Each row is where one point has got to under a steady rotation. How many steps took it there?
The counts run from 0 to 231.
[160 179 164 129 116 152 150  96 104 150  92 121  91 105 137 126 118 115
 167  92  97 116 117 122 171 117 121  82 107 111 126 160 133 163]	31
[201 128 168 151 144  92  65 117  90 125 125 121 115 115 136 143 101 133
 108 133 158 159 119 151 115 155 157  99 135  99 140 114 118 117]	150
[125 147 126 128 116 143 137 156 114 109 120  85 127 152 138  99 183  96
 173  94 128  72 112  97 118  77  92 102  94 124 124 152 125 134]	36
[ 90 117 136  95 166 102 143  98  94 174  97 157 147 108 164  94 119 127
 133 121 135 167  91 110 137 152 171 131 156 128 128 160 116 127]	117
[135 137 128 147  99  93 135 124  80 207 113 117  82 129 127 129 144 100
 122 139 138 123 153 144 171 134  81  89 109 104 132 112 115 119]	205
[170 115 147 132 116 127 126 131 120 138 131 146 104 130 153 140 111  53
 168 143 101  97 160 151 159 138 193 125 150 148 156 153 126 156]	85
[ 93  79 123 169 129 117 106 140 138  76 148 125 106 131 102 104  97  78
 127 112 140 116 172 118 122 169 112 176 119 124 103 108 130 113]	132
[176  94 148 127 131 131  97 131 108 123 126 149 116 131 147 117  73  31
 152 156 139  90 145 133 138 118 153 136 132 158 144 119 118 134]	87
[ 93 131 138  83 130 125 116 159 119 140 137 147 107  84 141 146 172 136
 106 142 149 154 135  92 121 186 127 146 177 131 152 154  88  92]	112
[ 61  85 181 144 124 115 148 104 116  83 123 124 153  69 143 118 109 107
 130 120 127 119 110 107 144 166 141 149  92 139 121 160 123 127]	124
[130 118 114 161 148 110 119 132 111 141 120  86 126 118 124 168 166 154
  81 176 109 109 134 161 121 103  76 133 106 111 136  91 166  89]	16
[174 137 113  89 147 146 153 161 136 137 138 128 163 175 159 117 105  81
 194 109 101 115 126 149 138 119 110 141  92 146 116 102 161 106]	43
[156 127  52 176 121 119 143 128 122 137  89 116 150 188 117 101 117 147
 133 100 169 162 118  86 124 132 155 140  88 109 157 140 139 140]	183
[174 160 160 172 101 106 162  92 121 142 136 127 111 111 166 111 132 107
 150 133  92 103 144 146 135  92 132  90 142 106 159 175 159 148]	212
[162 128 108  91 136 157 195 108 139 156 118 152 147 167 161 126  93 155
 115 177 117 147 119 134 136 129 147 157  92 149 151 104 147 108]	52
[100 131 160  74 158 120 157 112 108 151 104 171 139  64 153 130 104 135
 114 144 124 167 101 123 147 185 137 144 131 131 134 143 117 122]	115
[186 157 115 144 118 121  95 118  93 197  93 117  89 107 140 163 125 116
 134 131 110 145 139 152 162 130 118  97 151 112 147 119 156 104]	22
[160 147 123 153 116 190 163 134 145  81 143 123 104 129 122 114 161 106
 150 113 110  97 128  92 127  95  93 135 148 107 140 152 188 137]	220
[ 70  71 171 137 134 121 159  96 130  83 118 112 147  89 149 120 110 119
 146 103 120 124 102 112 143 148 176 141 107 138 112 165 148 134]	125
[163 205 165 143 123 146 147 108 100 137 104 129 101  94 119 128 123 130
 148 108 101 116 123 118 167 125 101  94 103 109 152 175 131 168]	30
[155 130 160 112 162 179 113 108 124 103  98 133 134 196 134 125  98  92
 110 136 149 162 111 141 114 118 148 124 104 135 116 100  97 128]	97
[130 112 107 172  89 148 140 105 119  91 120  99 119 128 121 151 107 189
 106 112 145 137 119 101 118 156 115 146  47 107 127 114 124 129]	187
[176 113 144 154  94 131 118 120 109 128 117 100 113 115 153 101 109  49
 162 118 131  94 112 109 131  73  91 106 130 121 125 122 162 113]	216
[153 185 205 118 158 118 124 110 116 122 129 135 105 111 120 102 120 136
 128  75 123 173 114 151 146 165 105  96 130  88 112 140 129 133]	159
[140 129 154 142 146 129 148 131 127 122 154 154 133 111 157 141 138  80
 149 173  86  63 164 155 128 128 162 149 137 146 168 173 135 164]	83
[157  84 139 124 140 171 123 140 111  82 128 141 121 140 134 106 151  67
 125 174 165  90 124  82 130  91 143 156 155 151 152 125 140 159]	90
[194 118 160 143 142  96  58 125  77 126 112 107 127 111 129 151 119 120
 109 129 177 158 110 144 137 161 140  92 127 101 130 106 124 114]	151
[164 175 136 158 125 190 168 125 156  81 137 141 104 136 128 115 126 110
 156 112  90 104 139 106 118 113  96 141 146 110 139 150 175 140]	221
[126 160 181 115 135  88 185 150 156 114 141 121 114  83 142 108 116 134
 147  78  85 128 166 153 106 151 120 121  98 107 136 142 149  96]	168
[181 190 134 145 122 200 167 125 162  98 128 139 110 143 120 123 111  94
 161 107  86 121 138 126 130 131 102 136 127 115 135 144 176 146]	222
[145 128  91 105 129 156 186 106 123 172  99 144 149 190 172 133 119 148
 128 158 129 158 114 130 143 113 170 132  97 157 158 119 140 111]	53
[151 126 102  84  86 177 195 151 136 129 147 143  99 146 145 136 137 144
 123 156 113 122 165  93 140 149 115 165 107 147 160 105 134 102]	49
[ 89 147 161 113 128 101 170 155 136 109 141 110 103 102 121 101 184 148
 134  76 117 120 165 112 105 124 110 115 113  87 128 161 132  95]	166
[ 59 142 129 126 165 157 139  85 128 158 126 143 116 128 134 152 171 129
 141 151  79 116 100 130 156 139 105 150 165 128  94 155 138 151]	72
[174 125  82 152 145 106 169 110 119 141 103 147 149 141 132  77  74 152
 143 106 144 147 103 100 114 130 157 155  95 117 146 127 177 138]	181
[153 172 183 124 149 134 119 120 107  99 149 133  96 100 108 116 174 168
 116  98 145 163 108 116 144 163 118  97 157  90 116 164 145 149]	157
[136 118 103 169 107 117 110 114 121 163 118  81  82 170 130 156 135 135
 102 132 121 142 160 157 134 128 101 102 100 104 117  84 137  76]	13
[176 119 152 150  76 137 117 121 106 136 102  96 115 125 152 119 115  53
 168  97 136 102 133 124 152  84 125  87 129 114 131 131 152 115]	215
[ 93 121 143  71 161 117 158 118  94 162  98 161 148  88 154 120 114 136
 139 128 132 173  96 113 149 173 168 134 144 141 128 156 122 129]	116
[124  86  98 166 129 146 155 101 134  97 165 121 101 154 112  98 116 174
 103 138 137 118 118 113 148 132  73 150  93 102  94  88 169 120]	6
[132  67 125 132 165 114 114 136  90 118 108 104  96 131 102 154 132 139
  73 162 155 123 146 130 108 120 165 145  94 108 131  88 120 105]	143
[151 115 106 137  97 111 180 157 139 110 127 151 120  74 118 102  94 140
 126 123 134 121 159  91 117 165 117 169 104 115 177 127 170 110]	177
[ 91 160 160 124 172  85 146 164 114 119 120  96 142 129 116  85 180 110
 117  87 141 140 135 114 111 122  74 107  95  96 123 134 117 104]	164
[167 127 154 159 171 106 121 122 110 109 133 116 124 122 122 174 165 178
  92 149 133 141 134 156 115 147 193 116 132 105 165 146 145 142]	147
[135 123  94 181 149 140 161  89 149 131 138 115 105 200 118 121 154 181
 105 132  97 153 130 148 146 129 132 119 119  99 109 131 170 127]	9
[ 96  99 122 178 136 105 103 130 143  90 144 116 156 168 125 110 122  73
 166  77 127 138 147 129 145 175 168 140 134 141 119 157 135 140]	129
[157 180 109 106 125 177 163 151 160 117 131 129 114 143 142 172 131 168
 126 155  94 100 142 123  78 144 114 149  77 128 162 136 108 115]	231
[124 110 121 137  68 162 125  76 116 121 131 117 117 112 183 164 124 170
 101 166 137 122 106  85 112 122 111 142 121 149 141 124 114  86]	59
[120 107 110 134 129 110 122 130  96 147 163 115  91 111 128 150 158 174
 121 151 107 103 105 124 146 156  66 143 139  92  82  82 167 109]	198
[125 137 106 150 116 163 105  61 128 146 131 125 164 148 184 167 146 157
 149 140 122 149  67 130 132 135 140 133 173 145 119 144 155 114]	63
